Named turns come first, each shown by rows before and after it. Which turns, in which order, take the first row of each pair that follows to the second? Write the first one first, as in the answered first pair.
turn z_807:
[  4  28 -11  -2   2 -55  13  -6  19 -49 -13  14  43  -2  31 -11   2  20
  13  10   1  27  11  32  -2  -9 -43 -22 -13 -14  -2   0   4  -3  42 -51
  10 -27 -26  36  22   5  28] -> [  7  14  -5  -3  -1 -11  -3 -14  34 -51   9  18  22   6  47 -13 -23  24
   9  35 -14  47  20  26  43  -5 -29 -28  11  -1  -3  21  -1  12 -19 -40
   7 -11 -43  36  -8  29  15]
[-31 -12   9 -13  -6 -41  17   0   3  -2   0   8  12  -2  25 -48  12 -25
   3  24 -22  40  -5 -31  28  28  -2   2 -23  27  32  13  -2  -1 -25 -32
 -14  14 -35   5 -24  24   2] -> [-32  -4   4 -13  -5 -63  23   7  -4   4 -13   6  23  -3  18 -47  26 -29
   9  13 -12  30 -12 -30   2  26  -9   3 -35  22  34   4   4  -9   7 -38
 -11   8 -26   7  -8  12   7]
[ 16  -2  -5  21   4  38  -1 -11  15 -42   2  -7   7 -13  43 -13 -24  42
 -10  -1 -11  -6  12   4  38 -23 -27  -7  22 -22 -21  -1 -18  11 -18  43
 -32  -7  -2  -2  11   7  16] -> [ 10   3 -23   4  26  23 -47   9 -26   8   9 -23   1  -8  33 -33  -3  26
  29  28  12 -27   4  18  -5   5  -9  -5  35   2 -11  -8  57  26  -3   9
 -21  10  -1  16  11   0  -3]
turn z_857:
[  7  24 -35  40 -46  68 -38 -28  10  10   6   4 -49 -30  16  37 -23   4
   3 -59 -12 -41  -7 -20  22 -48  20  29  61 -38  13  -1  14 -23 -22  71
 -50  21  37 -11 -39 -35   3] -> [-18  -4 -12   3 -36  58 -47 -14  11  26  29  -1 -43  -3  31  15  -5 -11
  -5 -17 -37   3  -8 -45  39   0  51  35  50  -5  27  20   9   9 -91  45
 -34  51  -5  -1 -77  -4 -27]
[-21   4  -2  -8  10  23 -18   3 -39  53 -11 -20  11   1  -1 -36  -4 -13
   8  34   8  -7  16  -9  -1  23  10 -17  37  20   6  18  48   1 -28  -8
   9  22 -18  16  -7   4 -26] -> [-13  23  -7 -11  12   5 -11   8 -33  37 -18 -13  24  -8   6 -42  -8  -4
  13  31  16 -10  28   6 -14  19  -7 -31  32  14   2  15  54  -3  -6 -26
  10  16 -21  31   5  -2 -20]
[ -7  10   2  15 -19 -10   0  11  -6  26  -5 -14   8 -16 -38  23  20 -27
  14 -47  23 -25 -31  -8 -39 -24  15  -4 -28  -4  21 -34  10 -25  70  13
  -8  -9  39 -33  23 -23   9] -> [-20 -20  15   8 -18  11 -15   7  -9  50  12 -24  -5  -1 -41  18  28 -40
   0 -30   5 -11 -44 -32 -22  -9  42  14 -24  13  29 -23   0 -16  26  28
  -8   4  29 -47  -1 -10  -8]
turn z_264:
[ 11   4  -9  -8  -4   9  -6  10  21 -54   2  13  -2 -11   3  28  -1  15
  12 -32   4   6  23  33  -3 -15  -2 -29  -6  15   6 -30 -21   7  32 -24
 -11  -6  -8  -7 -12  -6  18] -> [ 10   0 -21 -10   8  18 -40  15  -7 -11   9  -1 -17 -10 -11  21   5   4
  32 -14  16 -16  11  34 -22  -4  16 -16  12  27  12 -31  24   9  35 -23
 -10   3   2  -7 -17 -14   7]
[ 12   0  10 -14  13 -48 -21  11 -39  37  -8  -1  24   4  14 -36  -2  -3
  23  55   0   5 -18   9 -25  19   4   8 -11 -28   0  17  45   8  -5 -34
   2  24   1  15  -1  33  -1] -> [ 16   2  27 -13   1 -58  22   4  -5 -16 -13  15  42   2  32 -30 -10  10
  -3  37 -15  30  -2   6  -2   5 -19  -8 -35 -44  -7  20  -8   4 -10 -35
  -2  14 -13  16   3  38  15]
[-24 -39  22 -20 -12   1   7   7  18   4  33 -16  -6  23  10  -9  -6   5
   4  10 -20  47 -10 -31  15  25  20  15  -5  13 -10  -7 -31  12 -22  -1
  24  45   1  -1 -21   9 -36] -> [-26 -40  20 -20 -11   5   3   9  14   9  33 -18 -10  23   6  -7  -3   2
   8   7 -19  45 -14 -29  10  27  23  19  -3  16  -5 -11 -26  12 -18   0
  25  45   2  -4 -21   5 -37]
[-10   3  -8  21   1  14 -19  -9  13  10   4   0  -5   7 -16   6  -5  -8
 -20  -4 -13  -9  -3   5  37 -13 -14   6  -1   4  -8  12  -4  -7   1  35
 -15   4  10  -4  -2  -5  -9] -> [-11   0  -7  20  -1  15 -17  -8  14   7   4   3  -5   9 -16  10  -4  -8
 -24  -8 -16  -7  -5   5  38 -11 -14   6  -3   2  -8  12  -8  -7   4  32
 -15   4  11  -5  -2  -6 -11]
turn z_977:
[-19 -13  -6  -3  15  20  14  15  35 -44   3  15 -21   5 -25  56  36  -9
   4 -74 -24   0 -29  16 -18 -14  11  -6 -41   2  22 -27  -6  -8  77  -5
  -5 -12  24 -15   1 -45 -11] -> [-17   5   3 -13  25 -34  31  27  26 -44 -12  17  10   3  -9  29  40  -6
   2 -62 -16  -3 -21  19 -32  -7  -9 -10 -55  -9  12 -19   5 -16  88 -26
   8 -16  16  11  20 -42  -6]
[  3 -22 -19   6 -17  47  -1 -18  24 -19   3   6 -10  -8 -32  39  11   3
 -13 -41  -7   8  -8   2  -3 -16  11   3  -6  10  14 -26 -36   7  24  17
 -15   3   6 -33 -16 -21   3] -> [  8  -3 -20   6 -12  12  13 -13  21 -29 -12  10  11 -13 -25  32  16   9
  -7 -48   4  -2  -1  12 -22 -18  -9  -6 -17  -1   9 -32 -27  -1  54   0
 -12  -5   6 -17   4 -30  11]
[ 17  12  -4  25   8 -13  -1 -14 -22  21 -14   3   3 -12  -7  -1 -24  -3
 -30   5  16 -40 -16  -7  -3 -24  -7  18  24 -23  -9   5 -15 -26   7  46
   3 -10  46   7  27  -5  17] -> [ 17  13  -1  21  10 -23   4 -14 -23  24 -17   2   7 -13  -2 -10 -23  -5
 -31  10  15 -38 -16  -7  -2 -19 -10  20  21 -27 -12   9 -13 -26   4  43
   6  -8  44  13  29   1  18]
[-18   7   7  -5  47  12  15  -5  45 -57  70   6   2  -2  20  34  -3  33
 -12   3  13  -4  28  28  15  -3 -71  24  -8   4 -38 -31  -9   8   1 -21
   7 -41   7   1 -11  16   7] -> [-20   9   9  -8  51  -1  19  -4  42 -54  68   6   9   1  24  26  -3  32
 -14  11  14  -2  29  26  16   0 -73  26 -10   3 -40 -26  -6   8  -2 -24
   9 -42   2   8  -8  20   6]
Now pairs of rows:
(two turns a pair)
[-12 -41   0 -15  13 -12 -18   8 -10  19  18   1  18  28  11  -5 -10 -27
   5  32  -4  60   0   4  11  40  28  20   6 -15  -2  31 -10  23 -80  -9
  33  29  -9   4 -10  12 -47] -> [ -4 -49 -33   7  -9  65 -30  -7   5  -8  27   3 -22  13 -26  58 -11 -15
  21 -30   3  39 -13  28   5   7  35  11  15  -9   9 -10 -23  17 -28   9
   7  17  22 -36 -10 -20 -36] -> z_977, z_977
[  7  18 -42   7 -12 -34  18  13   4  19  -1  -1  11  15  26 -15  -1 -18
  22  -5  29 -33 -32 -21 -22 -19 -30  10  -7 -18 -34  23  51  22  25  69
 -26  18  10  -1  27  22 -13] -> [  4  14 -27   4 -18 -42  44   8  26 -11   0   9  24  18  36 -18  -4 -10
   2 -10  16 -12 -23 -30  -3 -20 -39   5 -23 -25 -40  32  11  22   7  68
 -27  14  -6  -1  25  32 -10] -> z_977, z_264
[-18   8  15 -16   9 -11   2   3 -26  72 -18 -14  22  27 -21 -23 -13 -36
 -12  35  -5 -29 -25 -12 -19  19  35  37  -2   9   3  31  42 -19 -29  17
  10 -21   6  11   2  17  -4] -> [-20   6  30  -5  -7 -15  42  -9  -3  42 -32  -4  31  24 -22  -7 -14 -28
 -39   4 -15 -18 -30 -26  -6  -5  21  40 -21 -13  -6  28 -15 -38 -18  42
   2 -38  14  -6  13  13  13] -> z_807, z_977
[ -6 -20 -50 -28 -41  60 -19 -27  30 -50  17  26   7 -12   3  87 -13 -36
 -19  23  20 -63  32  12 -10 -51  -6  12   7  -1 -22   3  10 -25  19   8
  -8  13 -15 -40   2 -20  49] -> [ -8 -16 -56 -31 -36  43 -23 -20  18 -37  11  22  13 -12  -5  83  -3 -43
 -10  22  31 -73  25  15 -31 -46  -6  13   3   2 -18  -2  29 -28  42  -3
  -5  12 -11 -36  13 -28  47] -> z_807, z_807
[  8  29   3  40 -11  -9   7 -12  -7  13 -36  -6  12   2  -9 -12   2  -2
 -28  -1  31  -5 -14  -5   4 -28  11  11   3 -14 -15 -15  13 -21  10  34
 -11  -5  24 -18  28   9  37] -> [  3  28  10  37  -6 -21   8  -9 -11  21 -35  -5  15   7  -1 -28   1  -7
 -36  18  28   1 -13 -13   7 -19  15  14   3 -14 -20  -5  15 -19  -9  32
  -4   0  18 -11  27  19  32] -> z_977, z_977
[ 15 -13  -7 -24  10 -17 -25  18  13  14  34 -28  11  28  31  12  25  -6
  12  29 -11   3  13  -1  -1  31  19 -19 -24  14   7   4  34  38 -38 -54
  -5  44 -41  29 -32  33 -27] -> [ 47  25 -39  26   1  -4 -13   0  12  -8   1 -21   4  -6  10  40   1  19
  22 -29  25 -50  15  35 -22 -32 -26 -27  -7 -27  -9 -24  40  -5  54 -23
 -29   5  18  19  19  -9  13] -> z_857, z_857
[ 15 -18  16  35  40  59  34 -25 -14 -29  18   4 -10   8   5  -8 -29  18
  14  19 -14 -15  23  29  13   6  32 -13  -7  31 -13   4  11  -8   3  41
  33   5  -7   4 -25 -25 -21] -> [ 16  -6   3  34  44  44  30 -18 -25 -20  10  -1  -3   1  -4  -7 -17  16
  29   9  -1 -29  22  39 -14   7  29 -18 -10  30  -9  -8  32 -13  37  26
  35  -1   4   9 -13 -36 -20] -> z_977, z_807
[ -2   6   7  -2 -19 -23  35 -19  36 -60 -30   5  10  14  10  58  33  26
  -5 -57  -1 -20 -28   1 -32  -4 -19  -4 -35  13  -1 -11 -39   6  54 -23
 -18 -23 -30  -8  16 -17  52] -> [ 12  10   2 -20  -9  21 -10 -17  44 -65   9  12  -9  25  45  40  -6  35
  18  -1 -13   8  11  27  16  21  -8 -30   5  41  -4  13   0  45 -26 -50
 -14  12 -71  22 -25  15  29] -> z_807, z_857
[ -6  -5 -23 -22  10  22 -16  10   3   2  19   2 -10  13  16   4   9  -2
  26  12  -6  16  -5   5   1  15  12 -12  -7  35   4 -17  -8   7  -8 -25
   2  27 -18  -5 -30  10 -28] -> [  1   9 -32 -18   6  18 -10  10   8 -13  13   8  -8   4  13  13  10   7
  33  -3   2  11   1  19 -12   7   0 -23  -8  28   2 -25  -3   4  17 -33
  -1  19 -12  -3 -22   1 -20] -> z_977, z_857
[ -2   4  -9  27  24   1 -30 -12 -25   3 -12  -5  -6  -6 -15   9   7   7
  -1  12  34 -28  -4   0 -39   2   7   3 -20  -3  16  -4  37 -20  26  -5
  -1 -10  18   2  -1   5  13] -> [  2  -6  -3  28  19  35 -43 -18 -15   0   7  -1 -22   2  -3   9 -12  11
  -5  32  19 -12   8  -2  -2   7  17   0  -1   8  14  10  29  -7 -25   4
  -5   1   3   3 -27  23   3] -> z_807, z_807
[  0 -13  15  -9 -26  -9  22 -12  18 -24   5   9  13  -7   8  -2  -4  18
 -30   2 -12  24   7  -3  28 -12   4 -12 -19 -15  -6   0 -48   3 -19   3
  -2  -2 -10 -11 -16  19  16] -> [  5  -4  12  -4 -27 -14  27 -10  20 -32   4  10  14 -10   9   1  -7  22
 -27  -9  -7  18   7   4  22 -19  -6 -15 -20 -22 -10  -4 -46  -2  -4   2
  -4 -10  -1  -9  -5  12  24] -> z_857, z_857
[ -4  28   1  10   3 -35  26  26  -5 -37  -2   1  15   6  -8  -3 -15  12
  13   7 -18  34   7   7 -10  14 -37 -17 -12 -12 -13 -18  10   0  26 -40
  23  11 -37  21  11   2   4] -> [ -4  13   5  15   0   1  16  16   7 -39  14   3  -3  13  -2  -1 -30  14
   4  20 -34  50  13  -2  27  16 -20 -13   2  -4 -13  -5  -7  10 -20 -25
  20  18 -47  14 -12  18  -6] -> z_807, z_977
[-15 -26  -5  32   1 -16  38   3 -12 -15  33  -8  16 -11   3  -1 -17  17
 -28 -33  -4 -32   1   1  -8 -13  14 -25 -36 -47 -63   4 -12 -24  32  28
 -27   3  24  -2 -19   4  23] -> [-28 -46  -7  17  11  10  -4   8 -33  27  55 -21  -6   2  -1  -9 -12  -2
 -16   2  -7 -29  -8 -10  -2  14  51 -14 -15 -17 -53  13  23  -3 -14  24
 -23  26  14  -3 -47  17  -1] -> z_857, z_807
[  3   2  -6  23  -5   5 -10   8 -22  23  -7 -19  -8  16  -4 -12   1 -24
  18 -13   6  -3 -16  -3 -14 -15  38  18   9 -19   8  -3  25 -13  31  25
   9 -16  22 -27  13  -8  -7] -> [ -4  -9  -3  15  -6  15 -16   9 -17  25   0 -20 -14  22  -4  -6   7 -29
  17  -8  -2   9 -17  -9 -13  -6  52  17   5  -8  16  -1  22  -5  18  19
  12  -7  16 -32   2  -4 -17] -> z_857, z_977
[-13   5   4 -14  54 -12  -3  -1   2 -10  -8  38 -18 -28  -1  15  21  50
 -11 -78 -12  35  -6  -5 -24   8  29  23 -31  54 -10   1 -92   3  68 -52
 -10  51  32 -13   4 -60   2] -> [  -4    6   12   16   48   -4    7  -21    7   -5  -18   38  -27  -30
   -2   12   -3   53  -33  -76  -10   23  -10  -16    4  -16   17   37
  -18   29  -22   15 -114  -19   53   -7  -16   38   51  -23   16  -56
   15] -> z_264, z_807
[-19  -6 -13 -27   7  19 -34   1  14   4  29  -8  -4  12 -11  34   7  -6
  33  -2 -23   7  -1  27   2  -2  12 -27   8  42  20 -14  25  33   1 -38
  -1   0  -1  12 -18  13 -20] -> [-17   9 -17 -11  15 -12 -33   2 -10  32   9 -18   5   8 -21  20   8 -10
  36  -2  -1 -24 -13  26 -22 -12   1 -14   9  25  14 -14  48  14  32 -27
   2 -10  23  17   9   0 -15] -> z_807, z_264
[ 26  22 -28  20  31 -20  18  20   6  57 -18 -12  45  14  -3 -60 -60  16
 -19  68 -51   6 -12   0  25  -3  -2  29  44 -23 -85  10 -17 -14  -3 -11
   7 -20   2  34  -9   4 -12] -> [ 26  18 -27  13  29  -8   9  20  11  52  -7  -9  40  16   5 -57 -58  18
 -17  75 -61  17  -6   2  32   4   5  23  46 -13 -84   9 -17  -2 -19 -21
   8  -9  -9  36 -21   8 -22] -> z_977, z_857
[-19  11 -13 -15  11 -10 -39  25 -26  22 -12  -7  12   3   9 -25  32 -24
 -12  25   6  21   5   6  -5  23  18  16   8  20  14  29  27  10  -8 -17
  24   7 -15   0   3  15 -28] -> [-14  22 -14 -14  15 -15 -38  26 -25  16 -13  -1  17   0  16 -31  25 -19
 -10  29   8  20  13  14  -3  20   9  11   9  16  13  33  33  10  -7 -23
  22   6 -16   8   8  14 -22] -> z_857, z_977
[ -9  -9  15  32   1 -32  16   9  -6 -80  32  36  32  23 -21 -31   7  -9
 -11 -45   7  -6  36  32  41  -3  16 -25 -18   8 -39 -37 -17 -22   4 -13
 -23  29   5  20 -35   8   2] -> [ -7  -5  10  44   0 -29  15   4  -8 -77  28  34  29  17 -25 -30  -1  -8
 -13 -52  11 -17  31  32  42 -15   8 -21 -15  -1 -41 -37 -17 -34  12   1
 -29  22  15  18 -26   3  11] -> z_977, z_857
[ 20  24  -8  10  39 -33 -13   3 -10 -20 -25  -2   7   6 -43 -14 -47 -29
  11 -19  29 -24  14  -9  27 -27   8  35  37  -9 -26   6  38  -9  11   1
 -22 -18  44   0  26   1  35] -> [ 27  15  -4   5  38  -6 -23  -1   3 -31  -6   4  -6  14 -26 -14 -64 -26
  10   2  13  -2  29  -8  61 -17  16  27  49   5 -26  20  31   9 -36  -3
 -23  -5  20   6   3  20  24] -> z_264, z_807
[-25   3  -3 -43 -14  21  -3 -22  -9   8   3  -4 -24  35   9  14  -2  -2
 -23 -17  21  -6   2  -8 -10  31  20   6  -9  22 -10 -22 -21  10 -57 -13
  11  21  -7 -16  -5 -19  10] -> [-20  12  -7 -51 -13  10   2 -16  -4  -6   2   2 -16  33  17  10   2   3
 -14 -14  23  -1  14   4 -15  34  11  -6 -13  20  -9 -24 -18  16 -49 -32
  13  21 -16  -6  -4 -18  12] -> z_857, z_977
[-24   1  -7 -31  41 -51 -49  29 -40  15  14   5  36  12 -33 -15  17 -11
  19  30  -8  11  29  16 -33  37  43   9   7  30  29  22  62  42 -11   0
 -10  13 -19  -4  -6   3  -8] -> [-23  -2  11   7  10 -53  23   0   0 -34 -19  16  47  -4 -53  19  14   1
 -34 -43 -18  11   8  -8 -17 -19  12  23 -28 -18  16   7 -36  -1  30  62
 -25 -30  17 -46  27 -13  30] -> z_807, z_857
[ -5  -8  48  21   9 -10  -4  21  -7 -22  10  -7   5 -55 -38 -12  21 -45
 -16 -19  -5 -33   4 -16 -15  16  -6 -22 -16  -7 -10 -21  22 -14  20  25
  -8  -7  -8 -22  -1 -15 -48] -> [ -4 -20  51  25   8  17 -13  13  -2 -22  22  -6  -9 -51 -37  -9   9 -42
 -21 -15 -14 -25   5 -19   7  15   1 -20  -6  -1 -11 -18  15  -5  -7  35
 -12   2 -10 -27 -16  -8 -52] -> z_807, z_264
[-31 -40  39  11  -6  15  52   5  57  14  21  31  21  -6  34 -33  30 -10
 -66 -13 -60  43 -30 -32  11  37  27  16   8  35   4  15 -43   9 -17  18
 -15   0 -27  -1   6  39 -31] -> [-24 -38  12  26 -22  59  47  -6  66  -6  21  34  -2 -19   9   8  30   0
 -51 -61 -51  26 -35 -13  -2  12  25   6  10  33  12 -16 -50   1  31  26
 -34 -12  -4 -26  11  14 -20] -> z_977, z_977
[ 23   2 -15   0 -17   9 -20 -21 -10  12   8   1 -20 -12  16   7 -12  11
 -11  10   9 -26  -1   5   5 -37  -6  -4  25  -5 -13  -7  16  -7   8  28
 -14   6  -2  -9  -5 -14  -2] -> [ 19  -7 -17  -3 -18  21 -24 -21  -6  13  15  -2 -24  -8  11  16  -7  10
 -10   9   4 -21  -6   3   8 -35   2  -4  23   3  -7  -9  11  -4   5  28
 -13  10  -5 -17  -9 -13  -6] -> z_857, z_977
[-41 -37  26   6   1 -79  29  13 -14 -11   5 -40  10   5  27 -12  44 -12
 -34  11  -5   4 -12 -40  10  31 -12  30 -45 -15  -9   9  -6  25   8  -3
  24 -18 -37  21  13   4 -56] -> [-42 -61  22  15 -10 -10  11   0   0 -16  25 -39 -24   8  24  12  28 -13
 -38   7 -23  14 -15 -44  47  27   8  32 -26  -2  -3  12 -27  37 -32  23
  15 -11 -36  -1 -17  14 -66] -> z_807, z_977
[ 36  59  -8  35 -13   1 -11   9  -5  -1  -3   6   8 -10  -8  14 -48  21
   7  -5  43 -46  -3  26   2 -50 -47 -21  20 -26 -16  -5  34 -29  15  25
  -6 -52  33   8  -4  -7   8] -> [ 25  39   6  42  -8   8 -18   0 -17  35  -2  -7  -1   0 -15   5 -48   5
 -13  10  37 -47 -23  -3  17 -44 -30   6  28 -25 -16   8  25 -37 -20  59
  -5 -47  37  -3 -10   0   3] -> z_977, z_857
[ 39  22 -54   8   2 -30  10  23  34 -96  50  -7 -17  25  56  36  29   8
 -11 -84 -51   6  10  -7  35  -5  -8 -33   6  -4 -25   1 -43   1 -34 -32
 -64  10  -2   1  11 -48 -16] -> [ 46  41 -81   3  20 -26 -35  36  -1 -58  55 -14 -31  23  51  24  26   5
  33 -58 -27 -24  14  21   6   9  -1 -42  32  14 -24  -3  32  13 -18 -58
 -63  23   4  19  13 -54 -26] -> z_807, z_857
[  4  29  -9  -2   9 -29  16  -2  24 -18 -15   2  27   7  21 -27 -13   7
  20   9  25 -15  15  45 -29  14  -9 -13   7   1  16  -6  29   3  10  -8
  12   8   0  23  26 -22  -4] -> [  8  24 -15  23   1  -4  17 -20  21 -10 -23  -4  10   0   7 -14 -27   8
  11  -4  32 -33   3  39 -18 -10 -12  -2  20 -13  11  -4  20 -14  12  28
   1  -4  25   7  32 -28   6] -> z_857, z_264
